One turning vector, and how many ticks it has turned:
The counts run from 0 to 44.
[ 83 160 135 129 131 110 151 157  86 143 112 126 146  79  97 137 136 179
 165 122 135 109 113 118 151 148 145 116 127 133 149 127 111 170] : 17
[ 96 181 126 116  94 157 129 134 112 148 152 141 108 145 119 121 148 173
 135 121 154  75  94 179 101 143 144 123 136  99 142  93 107 120] : 39
[ 74 104 155 121 101 120 128 145 102 153 123 128 149 114 106 143 184 189
 157 120 151 108 137 162 130 147 161 103 132 118 173 136 103 145] : 37
[107 209 106 142 149  98 162 141 151 134 138 153 112  76 104 152 111 192
 128  93 150 103 111 113 134 135 116 133 107 151 141 114 114 158] : 8
[105 188 123 111 111 136 120 139 110 129 141 168  84 136 126 133 148 185
 120 121 159  95 112 180  93 141 118 112 134  99 150 103 104 136] : 31
[ 98 201 111 125 126 118 142 149 109 131 124 144 107  81 106 142 112 190
 140 101 148  97 104 128 116 137 121 118 121 146 145 107 125 163] : 16
[ 85 175 114 121 133 100 146 141 144 139 136 180 113 106  98 140 138 203
 131  88 168 101 122 165 122 116 114 123 126 132 159 126 116 145] : 19
[ 95 150 120 113 110 112 133 144 117 146 144 174 144 142 103 135 167 186
 136 108 169 103 150 201 118 128 136 116 137 102 184 142  98 152] : 30
[ 89 172 142 117  97 149 123 147 114 116 132 143 102 144 134 132 155 192
 153 107 173  76 106 145  86 147 109 115 101 118 164  99 122 128] : 35
[140 161 132 132 140  86 184 138 113 152 118 129 142  71  69 133 129 171
 118 111 123 141 134 132 154 130 149 125 159 116 145 141 119 181] : 2
[114 150 136 101 150 101 133 150 103 133 122 177 120 103  90 139 148 202
 142 114 165 137 137 195 136 147 150 130 143 105 195 137 119 170] : 22
[126 152 141 111 115  93 146 147  86 144 111 156 128  78  88 152 136 181
 142 111 142 134 146 149 143 150 127 150 147 131 185 157 146 194] : 14
[105 163 147 131  89 154 129 158  76 147 122 116 127 115 112 124 159 162
 159 159 108 103  97 167 100 167 151 105 141  89 147  89 108 142] : 40
[148 223 109 119 149  95 168 141 146 130 125 161  90  81 125 143 110 174
  97  95 144 121 108 125 117 128 101 129 125 140 153 126 142 172] : 4
[115 179 121 104 149 130 129 156 109 109 139 176  80 109 109 137 122 192
 128 104 170 113 131 177 103 143 109 132 124 118 174 127 128 152] : 23
[ 96 173 147 108  96 149 145 177  70 139 122 137  96 103 110 131 145 160
 173 157 124  87 103 162 116 165 133 117 138  92 159 102 118 161] : 32
[116 191  91 110 150 100 150 145 137 159 125 182 127  94  93 146 120 184
 106  89 163 141 131 161 143 125 129 132 157 136 179 134 124 158] : 11
[126 226 101 125 133 114 139 141 122 130 143 164 111  75  99 139 121 180
 120 114 142 102 108 148 115 151 112 119 138 114 146 113 117 150] : 12
[ 88 140 146 115 107 154 103 124 126 140 142 160 124 163 122 146 160 207
 136 104 178 105 127 194 123 126 139 115 125 126 179 118 105 113] : 38
[153 165 105 106 160  89 165 132 140 144 128 168 123  94  89 149 118 177
 108  92 149 156 135 160 136 117 123 126 139 138 166 152 149 173] : 3
[ 88 143 134 121 121  93 142 144 119 149 130 153 150  92  73 145 149 195
 142 103 151 125 150 169 148 129 156 118 144 142 172 142 103 160] : 18
[ 80 181 140 134 111 131 156 155  91 142 133 146 138 106 126 114 133 177
 172 142 140  79  92 142 116 163 144 100 121 117 139  84  97 138] : 28
[117 216  96 150 132 100 173 127 127 151 119 131 124  64  92 134 116 128
 111 135 116 107 100 117 145 152 117 122 145 127 111 133 128 177] : 1
[112 157 133 107 129  86 152 136 110 151  91 136 143  70  91 166 138 182
 151 104 130 150 139 122 159 137 138 142 146 159 156 145 152 187] : 6
[126 197 136 129 135 101 174 154  90 134 108 125 122  55 107 137 112 152
 140 120 101 109  90  94 132 166 116 122 136 135 138 121 136 190] : 5
[ 73 144 146 117 106 113 139 151  76 154 141 142 167 111  88 120 160 181
 162 144 129 108 127 165 128 149 162 119 138 102 160 121  94 148] : 29
[113 187 122 117 123 107 159 173  79 130 112 137 131  55  77 138 115 170
 132 142 113 118 114 144 137 169 150 133 141 127 153 105 130 179] : 13
[130 202  99 132 140  90 175 127 176 154 156 158 129  79 107 147 107 163
 107  80 145 100 101 124 142 110 112 122 133 151 136 135 126 152] : 0
[109 171 165 116  97 181 126 132 104 119 140 136  93 130 156 126 159 155
 154 144 141  84 105 154  72 156 101 117 116  99 155  97 123 114] : 43
[115 182 125  93 137 123 126 145 128 125 122 161 102  94 112 162 120 201
 135  89 187 111 118 150 114 130 109 137 128 149 182 139 147 158] : 15
[ 94 129 142  96 109 133 127 132 121 116 123 155 121 132 130 146 159 193
 150 113 188 116 149 179 105 144 137 119 128 131 189 138 135 155] : 34
[ 95 138 188 122  79 150 150 160  77 140 109 104 130 134 143 129 174 163
 173 171 118 101 110 134 116 163 144 108 131 109 161 100 117 143] : 44
[105 213 125 138 129 121 139 165 108 145 137 144 129 103  99 123 128 175
 136 123 133  85 111 151 121 159 109 116 130 115 136  94  97 166] : 20
[105 174 131 122 125  88 150 174  69 156 117 147 131  90  70 125 152 170
 147 158 140 110 118 152 139 151 153 124 150 115 144 123 112 175] : 21
[114 127 163 113 108 135 125 138  89 138 126 138 136 143 122 121 174 179
 146 153 154 142 142 196 110 134 155 136 144  97 170 141 107 138] : 41
[119 165 120 106 145  88 143 130 155 130 138 145 131  90  99 161 118 200
 123  75 167 124 124 135 142 119 110 132 129 156 159 152 124 155] : 7
[ 70 135 151 102 118 118 132 146 100 133 122 157 143 129 114 146 150 213
 153  96 167 123 147 154 144 133 135 114 132 152 196 139 117 151] : 26
[ 96 162 124 132 124  85 156 148 111 155 130 136 148  77  69 139 131 175
 123  98 137 138 149 163 163 114 157 123 154 128 152 141 103 176] : 10
[117 146 159  99 105 158 112 138 138 126 147 154  92 144 146 132 157 193
 138 118 166 118 131 196  85 148 118 118 131  97 193 134 123 128] : 42
[109 211 136 117 120 123 143 161  81 130 115 141 102  87 112 125 131 184
 138 132 145  87  75 132 105 160 117 129 121 127 155  98 140 175] : 24
[ 72 159 151 129  93 153 120 160  86 148 106 110 131 108 120 137 172 172
 170 151 134  82 101 129 128 146 134 109 131 107 144  88 108 152] : 36
[ 82 137 154 108 116 112 143 163  72 130 112 131 145 102  91 146 144 182
 165 133 140 124 113 141 138 155 151 136 142 124 160 127 126 172] : 25
[ 78 180 126 115 130 124 137 157 129 132 123 163 108 120 120 148 138 197
 147  90 183  89 105 161 116 126 112 108 103 125 169 105  99 140] : 27
[102 119 166  98 105 128 129 156  75 134 114 136 117 114  93 123 173 178
 154 142 143 136 136 169 125 163 152 126 145 105 174 132 120 164] : 33
[ 93 203 107 154 131  84 180 153 108 161 117 130 137  64  76 134 135 166
 144 121 118  90 109 106 160 144 139 106 134 137 132 120 118 169] : 9
